In the data rows, 50 means zero.
Here are some points, each followed by its number:
25,29,26,49,38,41,84,69,46,53,52,38,55,42,59,54,41,68,48,50,67,55,33,72,19,25,32 0
30,26,61,62,61,45,46,99,64,57,38,37,38,65,52,43,54,63,62,45,69,52,26,29,48,36,62 1
38,22,25,65,20,55,51,66,85,70,39,57,63,61,57,49,55,66,46,58,60,45,31,46,27,20,37 2
42,55,61,33,7,63,63,17,44,42,38,75,40,42,41,37,58,55,48,57,34,60,68,37,81,48,53 3
13,54,52,46,45,62,47,80,72,55,23,39,52,56,65,39,45,54,53,47,62,63,51,43,61,42,46 4
99,50,39,50,17,44,65,25,88,48,29,40,30,56,41,37,46,33,72,59,46,37,91,52,63,57,39 5
65,37,28,42,53,66,61,72,74,56,30,54,54,51,51,47,46,49,36,62,61,53,46,60,29,25,43 6
25,37,99,49,71,41,40,65,50,39,49,79,71,49,47,66,39,77,79,46,61,51,43,50,41,34,62 7
79,50,43,74,65,52,44,51,28,41,58,59,40,35,49,42,55,64,35,40,63,36,27,55,38,72,75 8
70,73,31,49,13,52,59,17,65,42,34,60,49,41,37,29,44,39,69,53,45,51,92,57,55,96,45 9
61,73,48,50,27,43,51,22,60,54,38,67,34,45,46,34,54,44,42,60,51,48,43,51,55,59,54 10
59,69,22,39,75,71,62,69,43,53,57,38,53,44,64,49,34,41,38,54,47,35,53,66,48,38,59 11
50,54,58,53,53,34,49,50,51,60,25,41,46,62,55,43,54,53,86,42,45,27,67,38,66,66,47 12
58,54,73,47,42,48,50,30,52,42,47,59,31,50,43,35,46,34,41,66,52,60,48,44,70,49,70 13
99,49,34,62,36,29,60,34,58,54,40,46,39,90,47,38,59,52,31,38,53,41,38,40,37,61,62 14
99,64,39,57,82,43,28,39,29,56,54,39,71,44,28,53,61,47,31,44,35,36,92,52,63,28,49 15
98,54,29,56,58,42,46,27,28,62,72,37,63,55,29,55,74,41,31,46,35,27,67,60,54,52,64 16
60,63,22,56,43,60,56,60,32,53,66,28,59,43,41,57,49,29,17,60,41,55,61,62,51,54,54 17
40,24,61,54,37,37,48,58,48,72,35,39,34,37,59,57,40,41,56,41,55,37,37,51,31,36,52 18
75,70,30,58,24,66,73,28,54,36,39,48,42,46,48,45,33,45,45,37,39,27,44,38,66,58,49 19
57,39,29,44,38,42,38,31,80,57,60,47,65,45,48,58,41,55,46,50,39,35,63,49,40,34,38 20
91,55,19,49,53,57,61,32,42,54,32,52,36,64,69,47,36,26,32,36,51,55,59,59,42,62,56 21
99,43,9,49,46,28,28,26,34,59,62,33,43,43,48,44,69,37,84,49,65,48,64,56,59,75,45 22
4,43,76,53,67,17,51,49,43,68,31,47,35,73,59,55,58,32,73,55,60,50,49,47,54,76,62 23
22,27,26,47,34,44,85,68,48,51,51,39,56,44,60,56,40,70,50,49,66,53,36,75,21,23,30 24
28,56,17,51,52,91,60,51,40,58,56,46,42,52,75,54,43,48,52,54,44,44,62,59,31,38,39 25
13,68,40,29,88,77,40,67,56,35,20,39,52,49,65,36,39,62,99,60,43,41,54,47,70,56,27 26
50,47,67,50,55,26,61,41,58,53,32,54,45,59,57,62,53,65,38,28,50,37,31,35,53,99,50 27
82,92,51,43,30,63,43,20,51,49,41,66,29,41,47,41,57,42,47,62,43,44,63,37,39,48,61 28
99,49,44,99,52,39,49,36,47,58,69,47,18,44,70,51,61,48,34,39,61,34,39,43,62,76,67 29
32,71,46,59,23,36,42,29,54,61,43,43,62,45,38,47,65,45,66,44,52,45,63,61,43,50,33 30
45,50,79,40,72,35,31,48,49,75,24,36,58,45,43,53,49,50,43,51,35,25,61,39,47,80,57 31
72,72,32,50,14,51,59,22,68,44,34,58,51,39,37,32,44,40,67,50,44,52,90,59,50,92,46 32
8,45,31,29,56,33,42,99,56,56,49,56,88,55,73,77,54,55,80,46,68,72,58,48,61,36,25 33
73,47,39,36,31,87,58,45,42,32,37,50,38,65,66,46,47,30,41,43,45,51,76,55,51,43,52 34
51,46,63,49,56,28,60,43,58,53,35,52,47,57,56,61,53,64,38,31,50,37,32,37,52,98,49 35
40,37,34,33,55,53,38,46,59,60,62,49,54,48,59,48,48,55,30,48,48,73,30,54,38,30,49 36
62,46,19,41,58,62,42,63,45,47,58,35,52,45,57,57,40,54,41,56,40,32,49,77,39,33,71 37
37,26,23,48,33,62,76,67,81,65,73,45,50,60,45,48,44,65,58,41,63,62,33,67,26,24,42 38
50,68,41,62,48,43,38,42,62,33,27,44,43,75,47,42,71,36,56,47,36,35,73,37,71,51,54 39
72,71,32,56,24,66,70,28,54,39,43,50,45,46,47,44,37,45,48,38,40,28,47,39,65,55,48 40
34,41,61,31,59,64,52,59,29,44,71,51,66,58,51,46,41,47,34,46,55,99,85,47,40,45,34 41
49,38,73,43,54,52,34,73,29,31,52,61,56,49,51,68,44,52,31,48,51,40,37,53,50,65,54 42
46,39,30,31,55,53,39,45,61,60,58,49,53,47,56,48,47,55,28,48,46,75,33,52,37,29,50 43
49,39,76,46,54,49,36,72,31,35,50,59,55,50,49,66,44,52,33,47,52,40,38,53,49,64,56 44
33,50,35,43,79,76,35,81,36,57,47,35,70,53,58,50,55,52,35,50,50,47,35,55,51,49,45 45
53,48,49,53,12,42,38,41,74,53,51,53,77,48,40,63,59,51,66,56,41,51,64,62,54,66,37 46
66,31,34,59,34,57,44,48,43,70,64,53,65,46,41,49,56,65,43,57,48,49,54,45,46,43,39 47
37,19,29,66,52,83,53,59,71,45,47,57,54,57,48,44,42,67,50,46,85,59,36,48,30,22,48 48
99,52,27,57,60,43,46,27,28,63,74,37,65,56,31,56,73,42,29,48,34,31,62,58,51,50,64 49
45,48,37,51,54,62,35,58,54,42,86,67,54,37,49,57,52,55,63,51,50,55,50,38,60,62,50 50
67,68,37,46,8,54,45,16,52,47,42,50,48,44,42,33,41,52,56,37,37,60,96,47,59,81,48 51
24,38,69,75,77,53,51,92,33,38,77,62,51,39,60,56,47,43,47,58,56,55,28,43,38,45,68 52
61,28,24,54,22,56,55,82,64,42,72,54,51,53,69,44,44,59,55,51,62,68,48,71,33,21,55 53
26,48,94,40,85,33,62,39,70,44,24,36,53,55,50,28,64,57,65,42,57,32,34,34,57,69,42 54
85,31,49,81,56,49,36,32,28,85,70,47,55,39,31,43,69,39,25,41,27,45,82,51,58,68,31 55
26,49,85,55,55,33,35,68,36,44,61,60,39,43,54,44,41,37,37,44,70,62,18,32,65,48,47 56
20,38,98,80,55,46,53,80,49,45,48,61,51,48,42,59,55,62,39,53,59,75,24,33,69,37,63 57
43,39,40,68,28,32,54,78,56,75,38,35,58,46,39,37,54,49,38,70,39,47,43,68,37,32,65 58
99,54,30,55,60,42,45,28,25,61,72,38,62,54,29,55,72,43,30,47,32,27,64,61,54,54,65 59
31,48,49,36,99,48,39,42,37,45,78,36,65,52,65,47,57,52,40,63,41,44,41,48,49,45,54 60
17,32,36,51,75,55,33,81,41,44,93,58,46,63,47,36,71,79,40,53,52,56,18,38,45,45,45 61
Which three points above are nearest to each new point? Their numbers follow each, smallest number first.
76,82,37,43,34,72,61,21,52,52,35,66,26,46,59,39,47,33,33,60,43,37,64,44,34,47,54 10 28 40
41,72,47,44,36,47,39,44,48,60,73,56,70,41,36,45,59,51,35,33,61,49,71,64,50,44,30 20 30 47
48,56,60,35,7,58,64,18,46,47,35,71,41,42,41,37,60,54,46,55,36,61,70,37,78,49,53 3 10 13
71,31,29,57,32,60,44,45,42,72,66,54,64,45,41,48,56,65,41,57,48,50,57,47,45,43,37 20 43 47
66,66,35,47,12,57,47,21,54,48,42,51,49,44,43,33,41,53,54,38,37,59,91,47,57,78,48 9 32 51
21,42,53,26,75,42,45,82,62,43,59,47,72,62,72,67,43,50,63,40,54,73,65,39,47,38,24 4 33 41
46,63,57,63,43,52,48,51,32,42,99,58,57,30,36,83,52,53,54,49,38,55,45,64,33,50,45 44 47 50
17,52,50,47,50,62,45,81,71,56,24,40,54,56,67,40,43,55,48,42,62,63,53,44,57,43,46 1 4 45
41,68,46,38,58,41,41,51,46,41,60,62,66,47,52,47,43,52,68,40,47,40,54,50,62,40,42 12 30 50
99,49,33,60,37,30,58,32,61,54,40,48,39,87,47,40,59,51,33,39,53,41,39,40,36,60,60 10 14 21
23,53,15,52,54,92,59,54,39,58,58,44,43,52,76,55,43,49,53,53,45,45,62,61,31,38,38 11 25 37
12,29,31,50,63,58,61,99,35,50,48,33,80,45,42,56,63,34,46,65,41,63,40,39,39,39,53 45 52 58
71,84,43,43,39,70,60,27,49,51,37,63,28,47,57,40,48,34,34,59,42,35,64,42,35,47,53 10 28 40
26,46,19,26,43,62,69,55,38,28,54,50,45,54,85,95,63,63,46,41,51,58,60,55,32,55,35 0 24 25
35,35,38,34,70,53,39,46,27,42,72,54,58,57,62,57,57,52,42,36,66,82,93,75,48,38,33 36 41 43
99,63,38,57,83,46,31,41,27,54,54,42,72,46,30,54,60,43,29,44,36,36,90,54,60,28,51 15 16 59
36,32,35,27,48,47,70,48,28,40,52,66,44,54,82,70,49,38,49,48,57,90,71,78,38,43,44 36 41 43
30,50,50,37,99,48,39,39,36,45,76,35,63,51,62,45,59,52,40,65,41,41,39,47,49,46,58 36 45 60
40,37,41,69,29,31,52,81,56,78,39,35,59,45,38,36,54,51,36,72,38,47,40,69,36,30,68 2 18 58
47,50,74,40,71,37,32,49,49,73,28,36,57,44,44,53,48,50,43,51,36,26,60,42,46,76,58 12 31 35
4,46,53,33,48,55,51,34,55,44,33,29,43,54,54,37,53,51,66,66,53,64,29,45,84,36,53 4 13 36
10,52,51,47,49,63,44,86,73,56,21,38,53,58,68,37,45,55,50,44,63,64,51,42,59,43,46 1 4 45
71,51,88,61,41,24,60,47,64,43,46,48,33,45,41,40,62,37,47,46,45,44,72,39,35,64,75 10 12 13
30,32,86,78,63,28,57,92,74,53,28,28,32,85,59,34,52,40,57,48,57,50,27,29,72,43,55 1 4 57
62,76,51,51,25,42,50,18,59,53,37,69,31,44,45,32,55,42,42,61,51,48,43,50,58,63,54 10 13 28
57,74,50,51,26,44,48,23,57,51,39,66,32,43,45,33,55,43,46,59,55,48,43,50,57,63,54 10 13 28
49,50,59,53,47,31,66,51,53,55,73,43,44,44,39,39,54,39,36,45,49,50,64,40,46,62,79 10 13 17
61,70,18,38,77,75,65,71,42,54,53,36,53,44,65,46,33,40,37,54,46,32,54,68,48,38,58 11 25 37
14,41,58,22,77,43,44,87,60,43,59,45,71,61,73,70,43,52,62,40,53,73,64,40,49,36,22 4 33 41
5,55,70,34,28,42,46,57,53,43,34,33,52,53,46,43,68,51,60,61,60,46,40,37,46,44,66 4 23 30
37,25,19,47,30,62,80,66,87,68,73,42,51,62,44,46,43,66,58,40,65,63,34,69,23,22,40 0 24 38
63,38,63,64,36,48,44,94,45,34,25,44,59,75,51,52,58,47,87,49,41,25,55,36,90,82,40 12 39 44
36,65,48,48,60,37,40,74,56,50,68,46,64,42,40,67,50,76,54,53,37,57,47,52,43,49,58 36 44 50
74,44,39,35,31,89,59,47,38,30,37,48,39,67,68,48,47,28,41,40,47,52,78,56,49,42,51 21 34 40
39,55,62,49,49,28,37,46,53,41,89,60,55,48,51,74,45,54,55,47,58,59,50,54,43,42,68 36 44 50
20,88,59,23,33,87,70,20,40,23,48,42,45,34,35,50,50,59,57,51,46,85,33,39,86,44,33 3 13 40
28,46,17,27,43,62,71,55,40,27,52,52,42,53,86,94,61,61,45,41,50,59,61,57,29,61,37 0 24 25
39,46,99,64,99,36,66,80,37,69,76,47,46,37,31,54,74,54,43,50,39,30,48,46,38,41,56 44 52 60
75,81,41,45,36,72,61,25,49,50,39,67,27,45,59,42,46,35,34,59,44,36,62,43,34,47,53 10 28 40
27,40,99,49,67,41,39,64,53,38,48,75,71,49,49,63,39,74,74,46,59,52,45,52,44,34,59 7 44 57
51,72,36,45,37,47,49,61,54,47,78,59,50,46,61,57,59,51,70,45,49,50,80,47,51,38,47 20 30 50
41,47,38,52,57,63,33,62,53,42,92,68,57,36,49,60,52,56,65,50,50,53,49,39,59,61,50 42 47 50
88,36,79,69,88,20,57,78,73,75,16,36,32,68,56,52,53,53,74,47,79,40,16,42,47,60,99 1 12 35
37,58,68,47,51,27,35,42,49,40,91,60,53,44,51,75,46,53,56,47,56,58,52,53,48,43,69 42 44 50
32,35,39,39,73,52,40,52,29,42,71,54,61,58,63,57,54,50,41,36,66,82,91,74,43,38,34 36 41 43
65,67,18,40,77,74,64,66,44,55,52,37,50,44,65,48,34,39,37,53,47,33,51,65,49,42,55 11 25 37
46,59,58,64,41,53,51,49,33,41,99,59,57,31,36,81,52,50,55,49,39,55,42,63,32,48,44 44 47 50
62,55,69,46,42,49,51,27,53,42,46,59,30,51,42,33,45,33,40,67,53,59,49,45,70,47,73 10 13 28
57,50,81,51,57,24,36,40,19,70,48,45,48,57,27,45,71,41,32,49,30,27,47,44,51,83,50 31 35 44
99,49,39,50,18,43,66,29,82,48,31,40,31,54,41,40,46,34,72,62,46,38,88,54,62,55,40 5 9 32
23,44,16,25,46,63,72,59,37,25,54,51,42,55,91,99,63,64,42,40,50,60,57,57,27,57,36 0 24 25
73,39,19,52,54,58,61,41,36,46,35,54,29,66,62,50,43,27,27,44,58,40,61,67,25,50,50 21 34 37
54,49,79,51,58,25,38,44,22,69,49,46,48,56,28,47,70,43,34,50,31,29,46,44,49,80,51 31 35 44
17,37,88,87,73,41,19,28,21,64,94,35,50,36,39,50,44,51,40,60,58,43,19,33,92,58,62 56 57 60
88,95,48,42,22,66,44,18,51,50,42,68,29,41,47,40,57,44,46,62,43,43,64,36,38,47,59 10 28 40
15,52,56,49,47,60,44,84,71,55,23,39,53,57,66,37,47,54,49,44,62,64,52,42,56,46,48 1 4 45
6,38,49,29,57,55,36,67,75,34,27,39,59,47,67,48,36,58,75,47,44,70,33,49,64,42,29 4 26 33
6,40,48,28,54,58,37,63,72,34,30,41,60,46,65,49,38,58,73,48,46,71,36,49,63,41,29 4 26 33
46,72,55,47,40,60,39,49,61,42,82,74,66,46,54,44,42,34,58,43,44,54,47,50,25,46,49 20 36 50
29,51,41,42,76,72,36,84,36,56,48,34,67,51,58,52,55,52,36,50,51,45,35,55,51,53,46 11 45 60
